One turning vector, and how many ticks it has turned
The counts run from 0 to 331.
[124,127,118,119,106,143,137,150,119,154,115,143,118,146,113,109,136,108,160,134,109,119,164,128,108,127,120,146,165,113,127,136,151,124,121,128,107,117,121,120,107,166,152,152,159,131,103,113,155,169,95,131,120,143,141]
73
[118,106,180,156,112,131,118,101,125,103,147,142,132,84,123,152,129,118,101,149,114,131,140,142,117,119,99,143,135,137,145,151,131,134,149,129,105,150,143,112,117,114,81,129,148,153,130,120,127,129,140,125,167,139,153]
0
[117,136,142,130,124,67,117,124,102,163,132,130,147,115,118,142,104,125,128,116,172,122,99,124,131,114,117,117,99,134,111,95,133,107,120,141,150,172,131,133,132,133,106,102,126,128,152,119,122,114,116,166,137,120,111]
39
[161,141,79,159,113,174,133,138,118,128,115,117,96,144,146,135,127,130,136,136,104,124,140,119,156,131,134,123,131,143,167,143,102,123,131,143,150,108,105,129,133,142,137,182,113,146,115,126,157,157,148,100,125,119,152]
94
[155,150,132,162,141,128,118,103,136,127,153,141,139,96,126,162,105,141,153,121,124,150,149,133,135,128,92,145,111,156,127,146,134,123,141,136,157,149,97,122,154,145,125,147,131,129,114,115,81,107,104,146,128,127,126]
199
[163,131,79,131,131,165,108,133,107,131,120,107,106,177,132,142,124,129,130,111,110,143,122,135,168,113,135,112,142,92,129,139,115,127,123,145,143,97,108,138,136,154,155,161,110,134,121,118,134,161,125,112,138,103,122]
184
[130,113,135,141,125,84,123,116,97,144,117,120,126,147,91,150,119,119,138,95,178,119,108,107,158,148,108,144,85,127,117,146,116,131,128,159,143,138,120,136,132,146,131,128,114,135,135,128,108,136,80,139,129,134,127]
167
[122,110,108,101,117,160,154,106,145,98,127,148,98,126,140,139,131,148,124,153,87,119,150,150,125,117,133,101,172,138,156,121,155,126,154,94,96,130,138,131,130,111,139,137,134,113,120,112,133,131,147,79,124,131,122]
213
[128,129,156,130,104,109,138,95,129,145,141,146,143,89,113,140,112,126,133,153,146,105,147,120,94,145,111,133,119,178,157,134,128,120,138,107,117,167,146,120,154,110,110,124,154,126,129,135,133,99,128,129,106,144,154]
230
[173,119,143,85,112,165,116,132,105,125,146,140,125,109,113,131,118,126,137,144,130,159,160,128,78,98,138,144,119,118,118,124,130,108,145,130,103,132,122,132,134,134,119,137,164,122,124,110,109,135,75,103,155,149,130]
81
[144,110,146,109,103,105,84,93,110,117,143,109,151,135,99,145,113,132,118,119,148,158,136,119,111,135,114,150,140,114,114,161,127,120,115,115,148,121,117,163,113,137,117,117,123,107,138,126,105,93,87,163,114,132,122]
60
[103,93,115,100,90,101,150,140,106,139,109,121,133,147,129,99,142,124,121,136,122,107,104,115,125,114,158,121,150,108,143,113,113,144,126,127,112,125,152,145,119,100,126,126,127,118,153,123,185,154,138,125,145,118,143]
154
[128,98,143,87,107,115,124,156,99,148,145,159,155,125,128,113,135,96,159,164,96,124,137,136,82,139,134,132,126,125,132,114,139,120,132,113,130,127,125,137,156,132,146,125,152,146,148,130,181,115,113,117,132,146,132]
261
[128,102,88,97,103,134,130,110,120,134,123,99,128,140,171,131,122,147,151,144,79,126,110,125,138,136,147,144,156,125,120,134,122,150,131,129,134,126,135,154,120,119,139,152,110,110,139,120,183,156,110,129,145,120,144]
282
[116,101,146,98,122,113,128,157,118,134,153,143,143,88,114,119,128,108,167,146,109,133,136,110,92,118,141,171,90,123,103,126,116,129,140,139,126,132,112,135,118,147,129,125,161,153,131,109,158,150,94,144,155,131,137]
170
[106,72,143,156,132,118,119,125,138,121,156,155,139,107,104,151,145,138,135,132,96,159,135,145,139,113,107,160,122,110,121,155,130,148,123,133,156,119,125,165,95,142,127,133,115,132,143,114,113,129,112,144,149,99,131]
287
[106,72,127,102,98,93,121,122,84,134,116,137,151,150,122,114,150,126,95,120,150,109,102,117,144,126,143,110,144,128,152,125,131,150,132,137,118,128,161,144,131,97,128,117,115,112,155,110,146,145,107,120,136,115,137]
155
[143,125,116,136,137,135,141,107,129,114,108,121,82,162,92,147,132,140,128,101,169,143,126,116,162,146,111,126,91,115,113,127,131,127,132,144,121,120,126,138,110,163,140,155,131,124,131,138,116,156,82,116,126,152,121]
77
[123,118,150,111,129,106,98,152,98,151,147,146,178,118,123,107,123,89,140,150,112,118,141,143,99,116,135,149,119,97,122,135,130,120,118,118,139,120,117,120,133,149,130,112,157,161,139,127,180,136,140,148,141,124,133]
260
[134,169,117,135,137,142,133,127,157,130,139,119,105,119,150,141,110,128,164,140,75,134,163,136,118,125,113,147,148,130,121,135,148,111,135,121,122,142,105,106,118,171,132,165,144,149,99,111,165,138,129,142,131,142,131]
201
[136,175,101,114,131,144,152,143,129,150,115,130,98,129,131,122,113,114,135,146,131,85,136,120,135,113,140,104,123,139,149,109,119,108,130,132,108,143,123,89,151,133,132,156,149,138,110,135,163,162,166,118,135,127,133]
14
[119,120,108,141,110,100,126,129,122,92,122,133,118,144,138,153,125,137,100,132,111,118,109,153,151,128,124,101,135,148,174,153,159,121,131,114,117,120,130,131,162,114,123,146,121,129,133,116,152,89,138,74,106,134,121]
224
[126,130,148,128,128,114,129,154,124,136,137,132,115,117,109,126,122,108,147,133,134,142,137,115,108,119,124,164,90,103,97,131,123,111,121,144,129,119,109,125,98,173,123,144,157,162,133,126,157,153,111,154,155,147,138]
169
[126,92,125,146,109,132,154,107,110,153,97,166,100,142,131,150,137,148,155,121,140,126,128,128,143,143,116,117,146,159,134,108,154,145,146,148,124,155,149,150,124,134,148,144,113,102,137,106,111,154,78,111,127,134,139]
294
[144,125,124,151,122,162,129,95,144,126,149,114,132,114,121,129,121,132,169,142,103,138,175,110,116,150,119,159,148,137,121,144,107,128,135,117,157,133,111,148,102,154,125,157,124,135,121,133,133,151,139,157,135,114,142]
190
[128,141,148,177,147,123,120,133,127,121,108,145,116,129,98,134,132,115,115,103,167,116,147,125,144,106,100,90,127,135,144,124,158,99,139,136,116,151,121,109,135,155,119,124,125,146,117,121,75,135,157,125,123,122,111]
8
[136,119,113,133,139,131,148,125,128,93,132,145,114,116,92,148,124,127,122,126,178,122,135,108,139,113,115,98,96,152,137,94,125,82,145,118,141,139,119,144,159,125,129,112,115,130,144,147,83,114,158,105,132,116,100]
18
[131,146,102,145,127,139,154,105,155,103,114,103,89,120,104,158,119,158,117,106,160,131,127,98,161,121,110,137,112,138,119,130,126,127,138,149,119,141,125,136,99,142,116,159,116,107,105,119,75,145,110,142,125,131,132]
306
[143,114,150,194,120,150,133,124,112,120,120,143,120,110,117,140,133,117,150,117,167,150,133,104,132,117,95,121,132,157,143,106,127,93,157,138,137,152,122,150,118,156,117,136,114,132,132,129,80,122,131,118,156,123,130]
98
[125,146,116,108,117,122,132,124,150,104,146,123,135,86,140,124,105,123,155,153,105,95,146,107,118,149,133,136,126,166,150,142,136,123,157,111,110,150,115,103,162,120,119,137,140,164,112,128,154,110,146,123,116,135,134]
330
[155,146,109,168,122,151,143,120,92,177,115,140,103,158,157,147,110,124,157,124,123,134,119,124,152,126,120,99,143,146,147,98,129,131,140,154,145,136,122,136,144,150,143,159,111,120,130,121,141,164,103,112,153,118,140]
194
[106,95,145,106,137,74,108,131,109,132,132,120,154,112,127,139,122,129,159,117,144,128,97,117,144,128,122,135,105,121,91,114,166,129,152,149,129,152,121,135,126,135,130,102,125,142,148,106,113,118,92,157,141,119,99]
267
[149,88,131,76,125,165,111,100,121,114,164,118,132,123,136,133,126,120,165,164,97,135,159,126,97,154,144,155,135,118,111,138,125,139,150,109,130,116,131,131,129,125,141,136,153,136,146,133,145,160,105,118,163,134,134]
181
[110,130,126,126,115,127,117,129,120,147,117,142,111,144,164,123,136,127,146,134,70,139,139,154,136,128,122,144,181,108,128,140,166,144,141,132,106,121,122,121,105,154,143,153,138,134,109,101,173,161,98,122,126,135,139]
292
[147,160,132,155,156,148,135,107,163,111,142,129,106,116,110,162,106,137,135,127,147,134,152,129,124,128,104,121,95,147,121,119,135,85,137,110,135,134,96,115,142,148,133,133,137,137,128,138,86,104,153,135,127,134,103]
109
[137,168,115,142,140,139,145,132,179,109,147,116,117,82,118,143,97,134,156,134,110,130,157,113,131,117,122,134,101,148,117,129,128,99,135,121,136,154,95,123,129,149,120,145,130,155,104,137,113,125,176,154,129,119,118]
110
[159,129,116,136,98,152,117,100,83,139,132,124,103,150,185,149,114,129,156,134,102,152,123,145,136,139,125,114,143,145,139,114,152,129,144,143,132,138,134,128,142,149,145,165,115,121,137,115,155,129,99,100,154,149,130]
193
